In the rows, zero is written as 128.
Rotation paths and how fast each direction turns (degrees each step)
Each turn is a multiple of 5 degrees from 10 to 175, or 0.
Each row of a path follows its step; steps can be skipped.
Path 1:
step 0: [123 129 119 132 135 131 143 126 136 132 134 111 127 128 119 121 131 132
 129 134 130 116 120 124 124 121 139 130 132 122 131 117 134 134 115 130
 131 124 139 120 130 137 142 125 127 131 139 124 136 125 127]
step 1: [138 125 125 135 126 131 130 131 138 140 123 132 114 130 124 140 129 133
 135 124 125 130 132 116 123 128 123 132 125 135 132 131 133 131 126 123
 147 130 123 121 144 137 140 133 124 117 116 120 132 129 132]
step 2: [129 134 126 129 126 131 135 131 119 117 129 128 128 119 118 134 130 132
 126 126 137 133 120 134 128 112 135 137 116 139 129 122 127 129 120 132
 143 127 133 120 109 132 138 129 114 125 124 127 129 134 123]
step 4: [128 118 129 124 120 131 117 138 116 135 115 121 136 126 120 133 133 121
 118 121 132 132 125 131 141 129 123 128 129 131 133 135 132 130 146 131
 137 116 132 121 125 128 129 133 117 120 130 121 130 134 116]
step 5: [118 125 129 133 124 140 135 136 124 132 126 127 126 126 134 132 126 129
 123 129 135 132 130 139 122 131 139 124 116 140 113 136 129 133 134 129
 123 122 114 141 120 118 117 133 119 132 125 122 118 118 127]
step 6: [129 126 124 122 132 131 129 140 126 130 128 135 138 125 140 118 138 125
 117 126 126 132 142 132 137 150 129 118 127 117 128 122 122 126 139 127
 126 120 128 132 117 135 136 135 132 128 136 134 131 126 125]
step 7: [123 123 124 116 118 128 136 123 127 136 131 128 121 121 135 133 128 125
 115 129 118 120 115 119 128 144 137 127 125 128 125 141 127 136 138 126
 119 122 122 123 130 117 112 121 128 122 131 137 129 131 131]
step 9: [137 130 125 118 120 112 136 107 120 131 135 133 124 124 137 130 133 132
 130 123 129 117 129 116 128 141 125 116 122 133 123 125 123 112 125 128
 124 136 139 133 127 135 127 124 128 130 128 131 126 128 132]
step 10: [124 145 130 129 132 122 124 114 138 116 118 129 129 129 124 125 126 134
 135 124 122 130 106 123 125 132 123 129 133 113 126 135 131 116 129 139
 130 129 127 119 127 125 121 134 131 120 123 137 128 125 129]
Directions:
[131 129 129 130 128 128 130 129 131 125 129 129 127 128 125 130 129 125
 132 127 131 126 128 128 128 129 129 127 128 128 131 127 129 129 126 132
 132 126 129 129 129 130 124 130 126 129 127 127 128 130 126]  35
Path 2:
step 0: [119 124 125 131 121 126 116 123 131 124 131 134 128 125 134 127 137 134
 126 122 138 128 136 118 120 136 120 117 124 129 128 126 132 130 133 133
 123 127 126 119 131 136 146 130 121 138 138 122 133 129 132]
step 1: [131 125 131 130 140 128 131 131 139 122 134 125 134 120 143 130 143 130
 135 137 127 127 130 127 127 135 112 120 129 129 124 135 128 129 121 127
 126 124 135 128 121 122 137 127 127 116 125 130 133 140 129]
step 2: [124 128 137 129 144 127 126 124 132 124 135 130 140 133 120 128 132 128
 124 125 134 126 124 130 123 140 119 120 118 118 125 136 135 134 130 131
 126 126 117 127 129 133 130 128 112 137 129 129 128 124 119]
step 4: [126 128 133 125 138 123 127 129 138 117 136 128 135 130 139 135 123 140
 132 133 122 127 132 132 120 143 115 117 129 125 123 125 129 130 129 132
 124 121 136 131 134 132 123 122 120 120 124 125 131 138 130]
step 6: [125 126 130 124 144 128 116 124 118 118 133 127 136 139 143 133 130 121
 128 129 131 126 139 128 134 127 122 131 124 130 131 124 136 133 133 130
 111 134 135 126 128 133 133 122 128 125 124 126 125 138 127]
step 7: [121 126 133 129 133 117 129 133 123 118 148 121 130 136 134 130 131 142
 120 130 123 129 125 128 122 137 129 119 128 125 133 127 129 130 130 139
 135 127 132 123 135 135 120 129 121 122 130 132 134 131 136]
step 8: [131 138 127 120 127 128 123 138 120 128 138 137 132 124 135 133 132 127
 123 124 130 124 130 131 132 127 130 119 125 133 112 126 136 132 123 142
 115 125 128 126 123 132 141 127 118 133 127 135 131 132 135]
step 9: [125 130 123 125 147 123 128 126 121 112 137 119 133 126 138 122 140 121
 131 129 133 126 135 122 128 130 128 128 117 123 134 122 134 119 122 126
 124 132 138 124 129 135 126 131 123 127 122 123 132 131 134]
step 10: [124 123 136 124 133 117 123 138 119 124 143 130 129 134 131 141 142 135
 118 129 135 124 125 127 124 135 133 120 127 126 127 128 127 125 132 134
 132 133 121 133 125 132 128 128 127 127 126 146 128 130 123]
Directions:
[128 127 130 127 127 127 128 127 128 130 129 130 129 125 129 130 126 126
 126 130 127 125 131 128 131 127 125 130 126 128 126 126 131 129 129 131
 128 127 130 130 126 126 127 125 129 127 125 128 129 129 124]  155
[126 127 127 126 126 130 128 130 131 128 130 125 128 128 132 129 128 129
 126 130 130 131 130 128 129 130 126 131 127 126 128 127 128 128 129 125
 127 130 129 129 129 128 126 134 130 128 128 128 127 130 129]  125
Path 3:
step 0: [135 137 121 122 139 124 129 131 138 118 128 127 130 124 122 113 136 127
 142 122 130 132 134 134 121 125 129 122 129 130 124 124 121 131 123 121
 123 124 126 141 135 129 131 131 128 130 122 143 119 132 135]
step 1: [128 132 129 131 136 123 139 120 131 128 126 122 120 138 130 122 118 132
 123 121 130 117 129 133 118 130 140 121 122 116 123 123 121 131 136 128
 129 126 117 128 131 120 126 127 123 136 131 141 121 126 140]
step 2: [130 137 123 132 128 129 137 125 140 126 119 127 133 134 138 107 128 131
 124 124 123 124 117 126 125 122 132 123 127 134 119 135 119 125 136 133
 131 138 133 134 131 128 129 124 132 129 125 138 135 142 124]
step 3: [138 131 134 120 131 122 134 130 128 129 135 129 124 126 133 119 128 130
 127 127 122 114 125 124 114 133 132 132 135 131 132 135 118 118 119 132
 133 127 130 128 143 136 124 122 137 131 125 141 121 126 134]
step 4: [136 133 126 133 143 122 126 127 125 129 122 112 123 141 120 127 129 127
 138 131 132 127 128 124 110 129 132 128 124 132 121 127 125 129 123 129
 128 140 128 133 132 133 122 123 125 131 130 143 127 131 118]
step 6: [130 128 128 132 143 116 131 129 136 117 128 127 126 129 129 114 131 135
 126 124 129 131 131 121 126 137 131 124 125 124 130 126 123 122 140 126
 139 127 118 139 133 127 124 128 122 140 128 142 128 130 138]
step 7: [133 123 124 127 130 121 134 123 142 127 120 122 128 137 125 117 122 129
 120 127 120 119 116 121 125 125 141 126 122 128 117 131 130 136 131 136
 125 133 124 126 141 132 124 121 130 126 121 137 121 127 133]
step 8: [127 128 129 128 132 129 125 129 128 120 127 129 139 143 134 109 136 133
 133 123 129 112 123 128 115 132 132 130 131 119 125 137 120 120 124 134
 133 131 139 131 132 132 125 125 133 129 124 137 129 123 122]
step 10: [135 120 118 128 140 119 132 113 127 126 126 124 128 142 123 127 128 126
 126 124 137 124 123 139 117 132 135 139 126 129 129 128 113 130 129 134
 131 135 122 126 133 124 129 125 121 132 132 136 136 133 134]
Directions:
[129 125 126 130 126 129 128 129 126 127 128 128 131 130 129 128 127 130
 128 127 128 128 124 131 129 125 127 127 125 128 128 130 129 126 127 129
 126 130 132 128 128 125 130 125 125 125 128 130 129 129 128]  125
[128 127 128 125 132 130 126 127 126 130 127 126 124 131 127 129 126 126
 129 129 126 130 126 130 128 128 128 126 126 128 128 130 127 129 128 131
 126 128 125 128 130 124 124 127 126 128 126 125 126 128 128]  120
Path 4:
step 1: [131 137 126 144 126 124 129 124 135 133 130 130 125 139 134 133 120 129
 126 132 115 135 127 136 130 128 132 120 128 126 138 127 120 131 140 126
 128 138 139 130 133 137 121 116 130 123 125 125 130 130 127]
step 2: [122 127 121 133 128 129 130 127 131 132 130 136 124 142 121 131 134 124
 138 132 115 125 140 147 130 130 126 133 135 131 133 124 123 130 127 127
 123 137 134 129 120 126 128 133 132 129 130 119 135 116 132]
step 3: [126 127 117 129 133 125 130 122 123 136 139 128 135 129 115 135 124 125
 121 118 121 125 132 125 116 138 127 140 132 134 133 127 130 121 125 119
 135 139 118 122 126 128 127 125 128 131 127 120 132 116 128]
step 4: [133 129 131 135 132 133 121 123 121 132 125 129 125 118 132 121 134 135
 130 127 118 129 136 130 112 133 133 128 125 124 138 119 139 120 133 114
 133 134 122 130 133 128 119 124 133 130 121 130 134 124 117]
step 5: [130 122 126 127 127 113 134 125 117 134 135 125 127 128 138 116 136 126
 138 134 116 133 130 126 130 128 136 128 124 124 129 120 127 128 130 131
 121 131 117 141 125 131 127 126 134 126 132 136 133 117 122]
step 6: [124 117 118 125 124 123 128 128 129 130 134 117 131 133 132 127 131 118
 122 124 124 128 134 117 133 123 131 129 126 134 136 119 116 127 132 121
 126 132 127 132 132 115 134 126 128 119 127 135 146 131 129]
step 8: [130 124 116 129 138 133 135 130 126 137 133 137 118 118 137 123 123 131
 127 134 124 131 142 127 128 133 120 131 125 125 123 122 126 128 120 126
 122 136 137 139 122 127 125 138 125 123 134 118 128 128 133]
step 9: [128 124 119 128 134 123 133 136 133 129 127 130 142 124 119 123 119 116
 128 130 129 130 131 118 121 146 122 125 130 124 122 130 126 121 125 119
 125 128 130 146 130 128 125 128 130 131 131 122 136 127 125]
step 10: [125 122 127 130 123 130 130 132 130 137 126 133 138 130 144 122 136 123
 128 127 129 121 121 124 120 137 126 118 127 112 135 133 134 126 130 119
 135 129 125 133 137 117 123 120 136 129 127 120 127 128 133]
Directions:
[125 131 126 129 127 133 128 128 127 126 130 130 128 130 130 127 129 132
 129 130 128 131 130 127 126 127 128 126 127 126 129 128 129 131 129 129
 130 129 130 129 126 131 127 129 132 127 129 131 126 127 128]  115
[125 129 131 128 130 127 130 125 127 126 125 130 125 130 131 128 127 130
 130 128 127 126 130 130 128 127 131 125 128 125 127 127 130 123 127 130
 126 128 127 127 129 127 125 129 128 125 128 126 127 128 131]  120
Path 5:
step 0: [128 129 138 139 125 139 128 132 132 139 128 121 129 127 129 109 128 134
 125 127 130 133 135 127 128 131 141 138 122 121 128 124 135 137 126 124
 123 127 141 131 131 120 127 136 122 128 117 145 123 116 127]
step 1: [133 137 135 140 125 131 124 136 130 127 122 122 131 126 123 117 116 121
 136 120 129 124 131 134 129 147 132 140 128 126 133 123 128 126 110 134
 135 126 128 128 128 130 124 121 137 120 119 135 136 120 135]
step 2: [130 136 127 137 122 125 131 133 125 124 124 123 120 129 123 133 128 132
 140 128 129 117 133 130 142 135 137 144 114 133 133 115 132 124 117 114
 123 123 133 130 127 128 135 119 126 121 135 136 124 124 122]
step 4: [131 127 133 133 134 125 118 137 138 126 133 119 123 126 126 137 122 139
 124 139 135 112 132 137 123 142 126 138 128 126 131 122 127 126 139 137
 130 123 129 133 129 139 125 129 133 127 138 143 128 117 128]
step 5: [137 133 125 129 132 135 116 137 135 122 119 124 135 127 114 136 124 133
 117 129 129 119 128 119 134 137 122 125 125 123 124 111 125 123 133 119
 132 128 142 139 125 128 129 128 119 131 124 132 120 118 125]
step 6: [131 127 138 135 127 127 127 137 129 129 130 140 135 135 114 127 117 140
 125 144 139 124 135 119 124 143 131 124 124 126 129 133 126 129 125 113
 135 128 138 131 126 135 138 132 132 132 119 127 135 129 124]
step 8: [142 122 134 135 131 134 124 134 135 131 123 123 127 126 120 123 136 142
 125 142 126 135 123 133 124 120 136 135 131 129 119 121 141 129 117 117
 128 122 135 130 122 119 128 135 129 124 118 143 130 128 126]
step 9: [137 134 131 125 123 138 126 132 133 131 124 124 137 130 130 106 116 131
 132 137 122 129 132 131 123 139 116 140 127 125 126 119 139 134 118 126
 129 131 135 124 130 132 128 137 139 119 126 135 134 125 126]
step 10: [134 145 136 138 129 126 128 138 125 125 130 128 130 130 118 117 128 124
 132 132 126 128 142 133 129 131 133 145 120 131 121 120 125 131 123 124
 111 136 136 125 123 127 127 119 126 128 133 139 127 116 128]
Directions:
[127 126 128 127 124 130 127 127 128 130 125 127 129 129 125 127 129 128
 123 131 127 130 131 130 129 128 125 130 129 128 130 127 130 127 132 128
 125 129 124 127 127 130 126 127 128 128 129 129 128 128 128]  70
[126 132 127 126 132 130 128 129 128 130 129 126 128 129 127 127 129 128
 125 127 127 128 129 128 128 126 127 129 128 122 127 129 130 129 127 130
 130 129 132 129 128 132 126 129 130 129 128 129 126 126 131]  80
[129 130 127 125 127 124 130 130 126 128 126 130 128 128 126 131 127 128
 131 129 129 131 131 126 131 128 127 127 126 127 131 129 126 129 127 125
 126 132 129 124 128 129 131 127 130 129 129 128 129 129 130]  90
Path 6:
step 0: [127 134 126 142 128 119 129 120 133 126 127 125 131 132 132 136 137 128
 122 124 122 131 130 119 124 113 124 118 131 133 132 135 121 135 127 136
 140 117 124 129 141 138 127 136 116 131 123 141 127 123 126]
step 2: [117 129 130 128 137 121 125 138 124 127 140 127 126 132 122 113 122 137
 132 125 124 137 133 127 113 116 126 122 129 120 128 118 131 129 138 139
 121 131 127 122 140 136 128 130 131 121 135 134 134 137 130]
step 3: [132 127 125 133 120 127 124 123 127 131 136 127 125 141 122 125 124 128
 125 134 118 127 133 122 135 113 133 117 136 144 125 127 133 125 128 125
 132 130 142 120 138 141 122 131 132 126 132 128 137 137 139]
step 5: [121 127 128 139 127 128 142 134 125 123 132 129 133 129 126 124 137 134
 119 119 122 119 141 135 125 120 126 116 121 133 125 122 133 129 133 132
 133 121 122 141 142 133 122 124 121 128 117 132 121 134 119]
step 6: [138 133 128 137 124 121 130 127 130 133 125 115 130 137 129 146 127 134
 131 127 126 128 128 125 118 120 142 129 122 133 137 121 120 125 141 125
 139 124 133 139 138 129 115 127 124 129 129 134 128 132 131]
step 7: [123 136 126 120 131 132 120 135 118 137 125 116 122 128 123 131 125 143
 119 128 124 132 120 126 113 119 134 124 132 126 129 124 123 136 139 138
 116 127 122 133 135 135 122 134 123 126 122 128 134 118 132]
step 8: [123 128 127 128 118 128 126 128 127 134 124 135 126 136 126 119 121 134
 123 130 130 136 136 127 118 120 129 118 127 134 125 130 123 116 126 138
 131 120 130 119 142 151 133 126 120 120 130 133 135 124 125]
step 9: [134 136 130 131 132 131 135 121 124 131 135 140 132 134 136 130 134 134
 128 141 116 134 128 124 128 111 136 129 130 132 124 127 133 117 144 135
 137 133 130 116 125 136 117 127 128 133 134 128 133 124 127]
step 10: [129 126 129 131 127 127 128 123 111 126 141 137 129 136 125 119 129 131
 117 126 112 122 115 132 122 120 127 128 117 126 119 124 138 130 135 138
 128 129 125 138 142 124 128 134 128 130 128 124 131 135 123]
Directions:
[128 129 126 127 133 133 126 126 131 130 127 129 127 129 129 130 126 130
 128 129 128 127 126 129 128 128 130 133 127 131 130 126 127 125 131 128
 129 130 128 126 126 127 126 129 128 130 128 128 126 129 130]  135
[127 126 128 128 131 127 127 127 126 125 130 132 130 127 129 131 132 128
 128 128 130 127 128 129 128 127 128 125 126 125 127 128 128 122 128 128
 130 128 126 130 125 131 127 128 127 129 127 130 126 127 128]  85
Path 7:
step 0: [127 126 134 124 123 131 121 136 133 132 123 128 121 120 135 130 134 126
 121 134 126 142 126 120 131 137 130 137 146 139 127 129 119 132 120 131
 136 122 127 133 132 135 134 125 133 117 126 127 117 124 126]
step 1: [140 138 130 128 137 129 129 127 136 132 129 139 127 125 129 133 127 124
 133 133 135 113 117 139 136 132 127 121 137 128 138 125 135 129 135 127
 134 115 128 121 135 118 129 130 126 123 122 131 134 121 134]
step 2: [123 134 119 140 123 122 129 124 119 122 135 139 124 140 115 138 125 129
 125 131 122 132 123 131 119 127 134 118 117 127 123 121 132 132 134 120
 132 123 117 134 123 130 125 126 129 133 130 129 130 140 131]
step 3: [135 128 133 122 124 127 130 130 114 125 113 128 134 132 133 132 132 127
 123 133 130 136 134 125 120 117 114 136 135 128 113 126 128 128 117 127
 134 129 126 141 128 137 127 128 129 125 128 121 121 122 123]
step 4: [133 135 139 124 135 133 127 131 124 135 132 141 133 123 132 119 131 130
 124 123 135 114 132 116 136 132 122 130 134 119 136 135 124 126 128 129
 119 115 129 124 125 123 123 121 125 115 136 125 126 126 134]
step 5: [125 129 112 133 123 128 128 128 123 135 139 130 126 131 123 137 131 137
 124 135 124 133 120 127 139 145 129 123 128 125 135 140 132 139 127 128
 132 126 131 120 125 136 128 130 128 138 127 133 124 140 135]
step 6: [133 126 134 114 129 125 122 132 132 131 128 126 131 130 127 138 127 113
 120 140 119 137 119 135 120 130 125 126 132 134 124 120 136 136 123 123
 140 136 131 132 130 129 125 121 130 128 123 118 133 126 117]
step 8: [118 130 124 139 132 124 137 119 131 131 125 135 128 123 118 133 119 145
 129 127 129 131 131 122 119 127 121 126 126 122 126 139 132 130 117 132
 134 114 125 126 120 140 130 131 122 132 132 132 124 130 138]
step 9: [126 132 125 114 126 132 126 122 138 134 122 124 119 133 129 126 135 127
 114 139 133 132 130 126 125 136 118 127 139 129 123 132 123 130 133 120
 133 131 119 129 134 137 130 118 125 122 134 123 116 133 116]
Directions:
[128 127 129 127 128 127 128 124 127 129 127 129 131 126 127 130 124 127
 129 126 129 126 127 129 125 129 125 127 130 127 130 129 132 125 126 127
 130 129 130 126 128 130 128 130 130 127 129 127 132 126 127]  155
[126 126 131 128 126 130 128 127 126 125 127 129 125 129 125 124 126 129
 128 132 131 128 129 128 128 128 128 131 126 129 132 129 130 127 126 129
 127 128 127 128 128 130 123 129 128 128 129 128 126 124 128]  80
